Rotation paths and how fast each direction turns (degrees each step):
Each turn is a multiple of 5 degrees from 10 to 175, or 0.
Each row of a path follows its step; steps can be skipped.
path 1
step 2: | -146 | -115 |  -29 |  220 |   71 |  -26 |  104 |   46 | -348 | -126 |  -51 | -110 |   34 |  342 | -164 | -134 |    8 |  -87 |  -96 |  167 | -289 | -141 |  -30 |   48 |   16 |   87 |  -77 |  -97 | -246 |   91 |  -85 |   71 |  -74 |   55 |  213 |  -84 |  -41 |   58 | -188 | -417 | -345 | -274 | -210 |   25 |   78 |  -76 | -194 |  239 | -155 | -137 |  -12 |   59 |  -17 |   80 | -180 |  -38 |  127 |  -23 |    7 |
step 4: | -105 |   37 |   11 |  -16 | -215 |  -43 |   30 |  -60 |  -57 | -224 |  177 |  191 |   60 | -178 |  -11 |  -65 |  160 |  -59 |  -95 |  284 |  -38 | -193 | -141 |    1 |    4 |  116 | -110 |  -63 | -221 |  -90 | -287 |   49 |  203 |  250 |  174 |  138 | -102 |  136 | -182 | -384 | -490 |  -81 |   34 | -163 |   23 | -224 |    2 | -132 |  -18 |  121 | -115 |   26 | -208 |   46 |   98 |  -62 |   28 |  -19 |   16 |
step 5: |   29 | -194 |   46 |   42 | -169 |  -74 | -180 |   57 |  -18 |  163 | -265 |   15 |   63 |  141 |   76 | -120 | -313 | -254 |  249 | -106 | -112 | -160 | -185 |   19 |   16 |  321 |   -4 | -171 |   15 |   56 | -184 |   92 | -214 |  233 |   86 |   18 |    3 |  373 |  118 | -128 | -128 |   65 |  -23 |  256 | -234 | -311 |   42 |  -52 |   88 |  214 |   35 |    8 | -117 |   -7 | -150 |   -6 |    1 |  -43 |  225 |
step 8: |  206 |  213 |   73 | -146 | -195 |  139 |  184 |  284 |  210 |   46 | -314 |  111 |    5 |  113 |    4 | -191 |  145 | -148 |   78 |  108 |   97 | -209 | -147 | -234 |  205 |   42 |  -80 | -109 |  111 | -299 | -106 |  111 | -117 |  107 |  249 |  -27 |  183 |   20 |   11 |   97 | -107 |  126 |  229 | -146 |  -82 |   11 |   -2 | -198 | -204 |  -81 |  264 |  -53 |  -33 |  145 |  174 |  134 |   81 | -136 |  100 |
step 10: |  -14 |   20 |  127 |    2 |  -35 | -168 |   41 |   20 |  155 |   74 | -135 |  172 | -134 |  304 |   47 | -122 |  208 | -138 |   66 |  156 |   78 |   50 |  -89 |   34 |   51 |  -19 |   42 | -153 |   83 |   21 | -209 |  253 | -108 |   86 |  282 | -128 |  -65 |  270 | -185 |  279 |  229 |   89 |  198 |  -44 | -133 |   62 |  213 |  296 | -182 |  129 |  226 |   59 |  198 |  140 |  -26 |   69 |  146 | -207 | -217 |
step 22: | -197 |  104 |  209 |   51 | -145 |    1 |   73 |  121 |  137 | -226 | -128 |   -4 |  -73 |  -71 |   20 |  -94 |  -75 | -204 |  253 |  314 |  154 | -134 | -366 | -101 |   87 |   81 |   74 |  -52 |  -17 | -318 | -172 |   21 |   15 |  185 |  286 |   21 |   31 |  365 |  -54 | -172 | -182 |   32 |  219 |  194 |  105 | -132 |  -23 | -180 |  -78 |   39 | -110 |  -46 |  -98 |   87 | -180 |    3 |   52 |  -10 |  199 |
step 24: |  157 |  -68 |   22 | -102 | -110 | -150 |   87 |  160 |   65 | -138 |  -26 | -110 | -338 |  310 |  -36 |   86 |   99 |    8 |   29 |  209 |  -49 |  164 |  -60 |  -65 |   51 | -179 |  145 | -118 |  -30 | -306 | -350 |  283 |  239 |  151 |   65 | -138 |   14 |  260 | -220 |   -8 |   69 |   21 |  105 |   78 |  194 | -272 |   47 |   27 | -103 |  234 |   12 |  -13 |  137 |  -59 | -209 |  111 | -191 | -117 |   35 |
step 28: |  160 | -104 |   43 |   19 | -150 |   55 |  -15 | -114 |  -27 |  328 |  -65 |  -18 | -106 |  308 |    2 | -309 |   79 | -226 |  155 |  181 |   13 |   11 |  159 |  230 |  119 |  -80 |  -90 |  226 |  -90 |  -36 | -213 |   79 | -248 |  -50 |   21 |   97 |  -48 |  194 | -129 |  165 |  107 |  204 | -157 |  -86 |   56 |  221 |    8 |  215 |  125 |  196 |  288 |  188 |  211 |  177 |  -48 |  -20 |   96 | -288 |   44 |
step 29: | -118 |  125 |   29 | -173 |   75 |  108 |  261 |   33 | -140 |  -37 |  259 |   80 |  -69 |   56 | -166 | -221 |  140 | -118 |   50 |   41 | -224 |   31 |  212 | -137 | -251 |  -35 |  -66 |  169 |   -6 |  237 | -302 |  313 |  123 |   18 |  -96 |   60 | -162 |   76 | -167 | -178 | -296 |  -92 |    2 |   98 |  319 |   -4 |    1 |  319 | -146 |  -18 |    8 |    8 |  150 |  220 |   64 |   23 |  163 |   23 | -137 |
|  -28 |    2 |  -46 |  -13 |   16 | -112 |  -42 |   13 |  -65 |    6 |   31 |   28 |    6 |  -28 |   29 |  -12 |  -83 |  -61 |  -27 |  -13 |  -31 |   37 |  -21 |   30 |   18 |  -17 |   54 |   18 |   -4 |   11 |  -68 |  -23 |   14 |   -9 |   27 |  -52 |   17 |  -38 |   41 |   15 | -104 |  -19 |   31 |  -32 |  -58 |  -17 |   35 |  -90 |  -16 |  -37 |   53 |  -39 |   12 |   -1 |   15 |   -6 |   53 |   -2 |   85 |
25
|  -47 |   13 |   30 |   32 |  -15 |   -9 |  -46 |  -19 |    6 |   71 |   30 |  131 |   -5 |    3 |  -29 |   32 |   29 |  -26 |   -3 |  -28 |   82 |  -28 |  -52 |   33 |  -11 |    0 |  -49 |    3 |  -32 | -104 |   16 |  -36 |   23 |   21 |  -45 |    6 |  -12 |   86 |   81 |   34 |  -31 |  -31 |    7 |   14 |  -32 |   -4 |   11 |   -9 |   28 |   17 |   19 |   92 |  -34 |   26 |   17 |   23 |  -22 |   59 |    3 |
80
| -26 |  24 | -86 |  -1 |  11 | -55 |  67 |   0 | -12 | -51 | -80 |  46 |  29 |  18 |  26 |  36 | 121 |  15 |  13 | -14 |   7 | -15 | -16 |  23 | -12 |  27 | -30 |  12 |  -1 | -42 | -56 |  -3 |  48 |   6 |   6 | -18 |   5 |   9 |  -2 | -54 |   1 |  19 |  12 | -65 | -22 |  93 |  12 |  40 | -56 | -76 | -22 |   8 | -62 | -29 | -19 |  33 |  75 | -58 | -25 |
175
|  70 |  11 |  -9 |  22 | -37 |  36 | -19 | -62 | -60 |  38 |  -9 | -22 |  77 |   4 | -23 |  36 |  20 | -14 |  32 |   4 |  -8 |  28 |  -6 | -36 |  71 |  25 |   1 |  -7 |  73 | -11 | -81 | 110 |  37 | -12 |  -3 |  -3 |  50 |  -3 |  18 |  37 |  23 |  27 |  38 | -44 |  67 |  -2 |  78 |  18 | -12 |  41 |  32 |  18 | -42 |  87 |   4 | -31 |  27 |  71 |  18 |
20
|  -35 |  -20 |  -19 |   38 |    5 |   21 |   -1 |  -95 |  -36 |  -32 |   -9 |   26 |   48 |   -9 |  -24 |   12 |  -42 |  -13 |  -59 |   -6 |    5 |  -56 |  -54 |  -42 |   16 |    6 |  -15 |  -40 |   -8 |   -3 |   58 |  -24 |   55 |  -35 |   39 |    9 |   50 |   -7 |  -13 |   -6 |   -4 |  -37 |  -68 |   16 |   75 |   -4 |   67 |  -64 |   33 |  -24 |   22 |  -23 |   10 |  -52 | -155 |   12 |  -11 |  -35 |  -36 |
20
|  26 |  45 |  -3 |  -6 |  35 |  25 | -10 |   6 | -18 | -36 | -52 | -59 |  39 |  51 |  45 |  34 | -61 |  80 | -47 | -54 |  44 |  -2 |   4 |   3 |  52 | -44 | -38 |   4 | -43 | -13 |  74 |  20 | -26 |  12 | -21 |  19 |  -8 |  -4 | -64 |   8 | -47 | -13 |  24 | -62 |  -9 | -48 | -15 | -15 | -76 | -73 |  30 | 117 |  31 |  46 | -11 |  47 |  -2 |  22 |  42 |
60
|    0 |  -37 |    6 |   20 |   72 |  -56 |   34 |  -13 |   59 |   63 |   10 |  -29 |  -45 |  -52 |  -68 |    0 |   63 |   53 |   36 |  -21 |   -7 |  -16 |   20 |   34 |    3 |   29 |   17 |    9 |   72 |    5 |   12 |  -19 |   35 |   37 |   72 | -100 |  -41 |   -2 |  -56 |  -38 |  -45 |   11 |   -1 |   27 |   17 |  -57 |   12 |  -24 |   10 |  -36 |  -47 |   54 |   22 |   64 |  -79 |  -20 |   16 |   62 |   25 |
145
